In the data rows, the value 128 means zero.
Here are some points, each followed by its number:
[112 178 140  98 135 112 175 100  72 212 112 140 103  28 178 128 181 137
  86 204 123  56  56 172  90 128 120 155 130 199 127  69 141  42 147 156
 117 121 189 209 149 154  96 138  71 149 161 170 100 160  32 142 107 191
 136 146 135  72 129 157  94] 0
[118 158 145 167 181  59 190 126 100 174  63 119 128  67  21 142  98  28
  19 138 102 101 130 187  78 189 120  93 121  91 156 193 132  79 183 142
 109  46  70  66 113  83 113 136 192 158 144 116 139 119 145   9  82 167
  89  94  95 135 117 143 201] 1
[111 157  92 120 123 128 147  89 104 219 104 120 147  31 167  79 139 111
  68 210 161  99  78 124  94 145 147 123 136 135 141 102 114  48 119 109
 126  98 197 195 100  77 112 151  93 105 172 121 101 138  79 162  51 190
  79 141 108  57 114 194  88] 2
[163 151 138  98 142 113  73 113 143 112 139 129 140 131 113 131 142 152
 128 130  73 149 130 177 139 109 130  67 147 115 103 189 125 221 104 104
 140 155 199 104  96 150 119 127  70 113 128 136 110 141 149 131 124 106
 109 100 136  77 148 102 147] 3
[125 119 131 131 114 143 132 111 122 132  92 135  78  77 133 129 121 119
  88 119  87 105  95 115 134 109 124 149  96 135 162  99 145 104 144 111
 110 144 118 149 174 110 160  91 183 175 152 131  76 126 148 112  93 125
  88 119 146 120 162 120 130] 4
[162 120 122 106 131 135 126 157 127 136 127 116 104 100 119 142 163 150
  96 117 120 168 113 139 119 126 108  90 102 129 122 129 125 128 119 135
 115 133 117 121 153 112 111 120 104 138 131 118 148 123 148 126 126 118
 111  97 127 126 134 119 136] 5
[140 130 118 135 102  85 126 102 120 189 121  98 133 153 158 123 170 129
 136 168 133 138  82 157  88 151 140 111 136 144 140 107 132  70 165 135
 139 148 115 160 170 108 112 140 148 157 160 149 125 100 130 135 159 105
 127 155 140 149 146 150 107] 6
[118 142 149 193 169  34  69 132 118 127  73 143 134 121 162  97 106 133
 174 126 125 101 143  93  95 138 127 167 134 140 132 106 144 132 176 111
 160 116 163 112  77 125 101 151 128 134 107 110  83 159 131 154 154 161
 167 133 103 118 101 132 177] 7
[225 169  58 123 120  88 117 121 158 149 124 131 170 135  83  93 130 158
 142  94 178 159  75 121  85 134 157 109 189 111 164 201 128 124  43 146
 151  84 101  94 141 154 121 146 138  89 154 144 151 118  84 148 129  99
 143  78  79 157 124 136 124] 8
[124  54 135 154 124 130 176 135 174 135 121 123 110 188  83 192 117 131
 100 139  84  94 175 123 198 110 126  82  85 117 117 186 174 167 137 114
 100 156 123 118 158 174 131 100 149 111 151  91 139  34 176  72 114 117
 119 163 143  60 140 137  75] 9
Which five points above are nearest to each new point by angle, seen from the average point of the numbered points? Their numbers follow each, nearest first.
[161 154 104 128 124  90 130 133 132 149 127 108 146 125 112 115 143 138
 139 129 122 150 113 128 115 135 147 134 144 134 125 150 135 110 104 136
 121 114 118 112 148 135 128 150 133 113 137 141 130 125 117 136 126 110
 159  98 127 143 117 140 135] 8 5 6 3 7
[ 98 156 131  95 150 162 104 136 141 114 143 144 132 134 123 114 103 128
 153 102 132 138 147 100 124 100 140 159 122 136 130 122 112 124 150 120
 128 134 121 115  95 115 128 135  97 129 131 110 133 153 144 142 142 148
 166 105 124 119 134 105 166] 7 3 5 8 4
[158  89 101 201 110 113 103 116  97  89 113 132 144 143  71 164 130  94
 155 118  93 126 163 146 102 141 115 135 123 138 118 133  72 127 140 182
 122 103  68 107 145 108 149 131 125 119 102 155 147  78 152 117  97 109
 117 167 149 169 153 100  88] 9 5 6 8 4
[156  81 116  96  95 151 131 129 104 155 136 168 100 111 120 121 162 115
 120 148 114 140 147 152 113 134 149 144 144 152 129 165 108 150  94 119
 194  87 150 127 103  98 153 111 108 143 155 154 109 166 109 123 142  99
 168 108 130 123 123 137 159] 3 5 8 7 4
[137 112 121 145 106 110 110 124 124 131 103  84 129  86 121 130 125 138
 137  89  92 190  98  95 141 149  98 135 125 134 157 169 119 164 134  90
 121 165 112 126 117 144 157 148 166 154 144 175 109  75 152 160 125 103
 117 159 142 154 144 130 125] 4 5 3 9 6
[161 142 112 159 120 125 135 135 151 119 138 173 163 124 123 126  87 137
 188  89 170 133 117 149 141 114 127 147 114 149 104 148 111 142 131 108
 118 153 115 142 126 103 146 141 153 100 100 154 138 118 154 153 132 101
 158 150 136 163 140 131 124] 8 7 5 3 9
[124 131 142 142 137 109 154 172 123 117 133 147 133 117 126 125  97 122
 121 144 135 150 108 131 150 145 131 150 169 119 129 159 160 116 101 157
 115 138 123 146 142 138 107 146 140 138 119 100 186 104 128 139 109 143
  92 151 128 142 113 145 101] 9 8 5 6 7
[118 128  91 131 155 142 156 148 124 129 113 132 120 118 126 118 109 131
 126 120 131 126 116 117 127 126 132 152 132 138 110 122 141 106 128 123
 123 128 135 128 114 128 123 131 131 109 128 125 142 137 104 127 104 137
 147 140 140 106 120 134 138] 7 5 9 8 4
[134 118 121 137 163 132 180 151 114 118 105 164 160 102 109 124 110 122
 114 133  90 168 107 138 143 129 109 111 165  88 116 167 168 106 108 119
 102 161 114 131 149 112 122 166 168 161  87 110 181 100 132  91 101 136
 104 161 124 106 123 150  71] 9 5 1 8 4
[149 142 117 104 145 121 159 180 142 142 128 145 140 140 116  71 103 158
 105 124 176 124 141 133 118 139 164 123 113  80  86 123 132 130 102 142
 137 131 154 143 133 135 122 153 152  93 161 119 174 130 150 156 118 117
 137 130 113 163 107 114 121] 8 5 3 9 7
[120 117 138 127 130 139 121 125 142 129 131 126 114 135 116 140 131 142
 110 122 108 118 138 137 148 130 116 114 121 138 114 145 143 145 148 115
 123 131 108 136 144 136 135 117 140 132 127 112 147 113 143 115 116 129
 128 144 118 129 133 134 106] 9 5 3 4 6
[102  79 109  75 138 177  99 138 167 138 119 107 101 212 209 138 121 138
 161 139 176 127 109 125 147  95 101 118 122 110 130  83 160 110 166  94
  88 174 131 178 112 140 143  46 117 142 101  96  94 104  84 110  83 133
 124 176 135  89  96 164 108] 9 4 6 5 7
[ 97 170  88 113 165 120 152 116 151 104 169 165 137 167 167 113 122 173
 140 175 183  92 121  89 122 106 100 179 174 184 124 111 198 130 113 123
 123 135 115 145 123 137 116 113  77 118  75 113 161 178 158 109 101 167
 164 131 114 169  71  91  97] 7 8 5 0 3
[134 153  94 122 168 127 101  82 119 178 111 120  78  80 130 119 162 146
  93 141  99  94 100 148 164 120 129 149 137 172 113 136 142  83 118 117
 124 101 156 152 134 125 128 152 102 160 128 164 100 151  88 152 128 159
  89 166 138  81 126 126 132] 0 2 4 3 7
[186 112  85 178 147 113 130 137 166  97 108 160 151 159 118 118  92 152
 146 128 189 159 106 139 145 113 112 156 126 143  74 138  79 120 110 148
 100 146  96 141 161 151 128 130 137  92  94 163 147  81 158 177 147  98
 164 141 126 207 156 115 121] 8 5 6 9 7
[159 140 106 131 106 113 118 118 174 136 133 118 141 143 123 138 138 134
 144 129 163 129 142 141 117 100 142 131 160 142 123 125 110 117 142 167
 123 115 115 111 132 115 122 129 136 126 118 125 126 146 129 138 130 111
 146 115 116 138 119 134 109] 8 5 6 7 3
